(in the rows, 128 means zero)
The rows of X fall into several groups, and each row is roughly a mix of its group's hidden directions.
X:
[[120,120,158,115,130,136,144,153,126,86,152,169,136,168,143,106,154,126,98,157],
[108,181,104,119,141,147,151,142,164,126,145,118,129,120,122,158,90,110,92,137],
[128,135,87,137,117,125,102,117,140,167,100,120,123,85,112,130,100,110,156,88],
[115,108,129,95,139,146,109,160,119,93,147,127,125,112,183,116,107,120,115,169],
[125,114,157,101,145,134,120,169,117,87,159,133,132,149,162,113,141,121,108,170],
[91,102,148,158,134,126,81,115,115,97,119,160,114,147,118,114,116,85,123,136],
[153,177,125,106,137,134,161,125,158,148,144,98,146,127,127,154,163,164,126,116],
[114,159,121,144,142,134,138,70,151,153,89,108,101,112,119,149,131,146,133,100],
[129,103,145,154,117,119,121,80,108,127,95,161,122,141,99,115,171,141,142,100],
[123,129,138,153,110,111,111,116,136,148,89,168,120,140,102,96,157,115,148,80],
[109,134,142,109,125,141,145,166,144,96,154,163,132,154,165,104,121,122,98,162],
[129,148,139,158,92,110,175,127,86,136,98,119,126,131,92,139,106,141,104,114],
[153,104,100,141,110,110,118,155,141,154,162,148,159,147,88,119,118,102,158,116],
[129,102,167,128,153,121,108,97,104,122,97,97,97,125,157,119,163,153,147,132],
[124,102,160,103,156,138,105,136,129,90,143,145,122,148,165,105,173,130,125,155],
[109,133,173,123,145,127,149,153,121,99,135,114,105,162,166,116,121,133,99,170],
[147,130,172,112,126,117,154,138,117,124,113,130,123,150,152,100,189,168,128,124],
[154,100,120,109,122,124,103,155,135,141,177,106,156,127,164,121,123,138,167,154],
[103,101,153,150,107,127,96,118,88,90,108,176,126,136,119,108,132,106,116,129],
[145,115,143,99,113,127,162,158,127,121,121,165,128,142,158,82,170,154,122,127],
[134,88,131,99,147,133,80,149,112,114,141,105,124,105,175,114,127,122,151,153],
[89,109,121,161,147,133,111,98,124,114,113,130,95,130,115,140,76,93,116,145],
[122,162,121,88,158,143,141,168,179,130,143,119,116,127,168,119,127,122,114,139],
[126,166,86,135,111,135,139,121,133,149,114,124,139,91,89,159,95,116,115,97],
[166,141,135,105,131,121,159,131,150,158,137,107,138,136,144,122,178,175,150,116],
[124,149,144,129,129,126,169,130,115,131,129,72,112,127,157,150,93,159,110,160],
[136,83,123,142,116,104,86,145,103,150,112,113,117,112,136,102,100,108,172,121],
[133,111,185,119,130,118,126,142,88,97,125,119,122,150,160,108,166,150,122,151],
[105,138,136,134,133,124,127,142,115,131,113,78,97,110,163,135,66,121,121,153],
[127,76,146,119,144,127,115,147,132,106,156,150,122,164,161,95,139,121,139,166],
[140,92,152,131,116,108,118,144,65,125,109,86,116,112,149,119,111,140,140,144],
[156,135,112,122,131,109,129,139,115,172,96,76,115,90,117,134,122,134,152,95],
[119,128,103,98,166,150,136,152,152,115,153,105,113,114,157,142,91,112,107,165],
[114,138,102,119,155,151,121,109,197,129,152,170,131,148,123,127,145,111,128,124],
[142,101,88,113,131,125,113,160,109,145,126,97,123,84,132,132,77,106,141,132],
[138,81,150,109,135,121,98,161,103,109,148,116,128,133,172,103,132,127,146,162],
[108,126,118,132,116,149,146,109,161,106,146,201,141,158,124,115,139,126,108,135],
[134,89,124,114,130,127,116,162,142,128,169,126,133,145,174,103,104,124,151,169],
[154,172,117,107,107,122,145,143,150,170,121,105,145,104,140,127,147,159,148,94],
[146,119,106,134,101,125,125,101,115,145,96,162,142,105,91,122,160,138,143,80],
[118,137,77,129,138,145,129,117,188,145,150,162,136,129,105,136,106,101,130,117],
[139,141,181,114,115,114,144,163,116,115,133,129,136,159,157,100,172,154,122,137],
[122,118,154,120,161,133,104,86,124,126,95,95,94,113,162,128,159,152,144,128],
[116,93,99,162,120,121,102,100,119,142,100,148,112,114,95,123,94,96,147,107],
[124,115,109,98,162,152,90,132,173,112,161,160,138,130,144,120,155,105,136,136],
[131,96,134,105,147,142,105,148,126,84,166,166,147,147,129,118,159,108,115,154],
[124,95,128,164,114,117,110,80,125,141,101,165,120,142,100,110,146,127,156,100],
[154,114,97,128,120,123,154,102,144,167,98,148,122,117,102,114,154,148,152,85],
[127,102,171,138,125,113,132,138,109,104,119,168,120,174,123,92,169,125,120,131],
[123,168,106,120,134,131,120,162,157,148,154,88,137,111,138,151,78,108,128,136],
[121,113,121,101,145,147,112,155,158,99,171,171,142,147,149,111,140,106,118,154],
[101,85,148,155,132,131,106,98,90,87,112,157,112,141,116,124,123,109,114,147],
[131,87,140,135,105,115,148,170,85,107,141,139,130,148,134,107,95,120,114,163],
[122,166,121,131,115,129,91,146,161,142,178,107,166,128,139,148,102,114,146,136],
[119,91,111,111,135,141,121,163,140,103,166,162,133,140,151,108,102,101,120,166],
[133,103,171,117,120,121,107,164,86,89,148,132,142,145,153,109,147,127,122,159],
[138,154,122,87,120,130,143,198,114,125,126,109,131,96,155,119,110,123,105,130],
[127,112,111,143,151,130,98,102,106,127,137,79,125,103,105,174,92,111,135,142],
[127,102,164,125,133,134,145,104,105,88,123,160,123,157,133,115,178,153,109,145],
[127,186,106,137,102,127,148,126,138,159,117,103,141,100,109,158,95,135,121,102],
[151,131,73,99,117,143,170,140,165,153,134,161,142,110,122,120,132,140,128,108],
[146,124,135,99,148,132,75,142,153,129,161,123,151,128,152,118,175,124,161,125],
[133,162,159,137,86,112,167,159,82,118,121,117,145,135,117,133,121,146,97,129],
[134,140,130,144,99,124,92,102,133,137,126,164,163,128,97,127,170,128,152,87],
[135,87,159,136,137,115,142,109,137,132,125,142,108,173,152,93,165,155,152,141],
[123,138,70,116,135,142,146,148,155,144,133,126,122,98,118,142,72,102,113,127],
[127,109,158,155,110,115,108,90,99,122,95,156,126,141,107,112,172,138,143,102],
[112,121,95,142,111,131,157,130,107,133,109,121,109,102,122,140,54,117,107,139],
[140,133,141,82,143,136,136,182,132,109,160,113,136,130,173,117,140,135,114,159],
[118,152,120,112,166,141,183,132,175,131,132,119,97,148,143,133,119,136,99,147],
[101,146,89,138,144,153,145,106,161,120,140,145,124,126,101,160,87,104,97,137],
[134,155,108,107,129,136,136,145,134,147,137,71,129,90,160,153,88,143,130,141],
[117,137,179,134,107,122,127,129,120,104,119,168,133,163,143,95,176,142,119,124],
[150,157,119,135,106,114,163,115,140,177,98,117,127,120,114,125,145,160,146,84],
[111,119,107,138,127,141,60,109,137,116,140,160,149,109,107,136,125,88,143,114],
[133,87,161,122,155,125,108,120,132,107,139,149,120,166,144,100,181,132,143,143],
[103,167,106,131,117,148,146,125,182,125,150,177,145,146,120,131,117,115,106,125],
[129,122,114,151,138,120,184,95,145,154,93,140,93,148,93,124,129,138,122,108],
[156,148,106,95,136,125,177,159,159,167,115,110,114,114,142,113,138,150,132,108],
[125,132,159,109,115,130,140,177,116,93,160,146,147,155,158,110,136,131,101,161],
[132,97,98,143,111,132,77,102,103,126,134,141,155,97,95,147,117,108,151,115],
[134,125,89,150,115,122,136,96,124,167,98,109,118,95,99,146,96,131,147,99],
[115,128,121,110,147,149,108,140,124,98,167,99,137,113,157,157,93,118,110,174],
[151,152,139,92,132,126,175,168,136,138,138,95,127,129,166,122,140,164,119,142],
[128,83,144,131,117,121,72,148,84,99,135,150,142,124,129,108,132,100,139,137],
[132,86,158,120,123,115,98,169,88,99,128,147,129,139,144,90,144,110,131,142],
[134,147,98,151,126,122,131,90,145,168,103,116,124,111,83,151,122,127,146,86],
[131,112,72,126,144,133,134,134,144,156,129,105,113,98,116,144,69,105,136,130],
[112,173,94,136,131,146,149,99,173,142,121,151,129,122,95,151,120,120,109,101],
[130,145,153,134,111,123,160,152,139,112,155,169,152,182,111,114,156,130,106,134],
[120,129,142,148,117,123,150,94,137,133,90,175,112,153,108,103,167,139,127,96],
[139,120,143,97,150,122,171,181,134,127,122,119,98,144,163,95,133,135,111,147],
[102,134,115,135,149,149,155,97,177,116,130,179,112,160,116,125,135,119,104,132],
[130,139,153,104,163,139,90,105,151,118,127,122,127,126,152,126,196,141,143,117],
[166,127,112,119,119,111,110,139,120,172,127,81,144,95,126,134,135,142,172,102],
[140,110,129,119,141,119,88,131,150,157,147,86,127,121,173,118,124,137,181,139],
[117,165,115,112,123,141,115,168,156,123,175,116,155,123,150,144,91,109,117,151],
[156,129,120,143,126,108,102,112,140,171,127,109,143,125,94,136,155,129,175,87],
[129,109,177,136,113,113,113,144,101,102,124,162,135,164,130,93,172,126,128,128],
[134,137,105,150,109,127,123,84,144,155,110,156,143,120,84,136,149,132,149,82],
[139,140,132,93,126,139,154,165,159,122,171,138,149,148,170,113,145,150,122,154],
[112,140,155,108,127,141,146,160,136,89,154,156,135,157,163,111,138,132,94,163],
[140,132,127,134,125,107,175,137,139,168,79,129,90,136,121,96,135,140,135,95],
[157,99,115,100,127,116,148,177,98,144,116,92,113,99,153,110,106,135,136,137]]

One row of each group comes first, with its name. Which group is each row after those in?
[110,164,136,97,122,152,141,164,129,88,149,146,144,122,157,131,122,125,81,152] : Y
[129,140,126,92,136,136,109,177,128,121,150,91,133,100,178,129,103,123,126,154] : U
[121,86,130,162,113,123,83,83,96,117,116,153,136,126,97,130,134,115,149,116] : K

[137,70,110,156,119,108,133,119,88,142,105,121,107,122,101,122,88,115,144,129] : Y
[115,89,127,153,130,137,102,92,95,89,152,141,142,136,102,156,113,113,119,157] : U
[140,122,113,102,132,135,95,168,162,126,182,147,162,137,143,116,136,107,146,140] : Y
[146,155,82,103,98,139,139,151,139,146,127,155,160,88,111,129,129,127,124,92] : K
[145,105,135,117,104,132,108,128,134,119,172,160,172,147,149,112,166,150,155,140] : K
[114,166,105,143,118,137,166,121,181,141,145,164,138,155,102,136,113,120,109,119] : Y
[129,63,150,130,148,120,115,129,122,114,139,140,108,163,154,95,141,126,149,161] : Y
[165,128,108,113,117,110,139,147,130,179,102,104,125,100,128,111,139,145,161,89] : K
[119,176,102,149,106,131,167,112,145,151,114,132,133,121,91,154,97,129,109,103] : Y
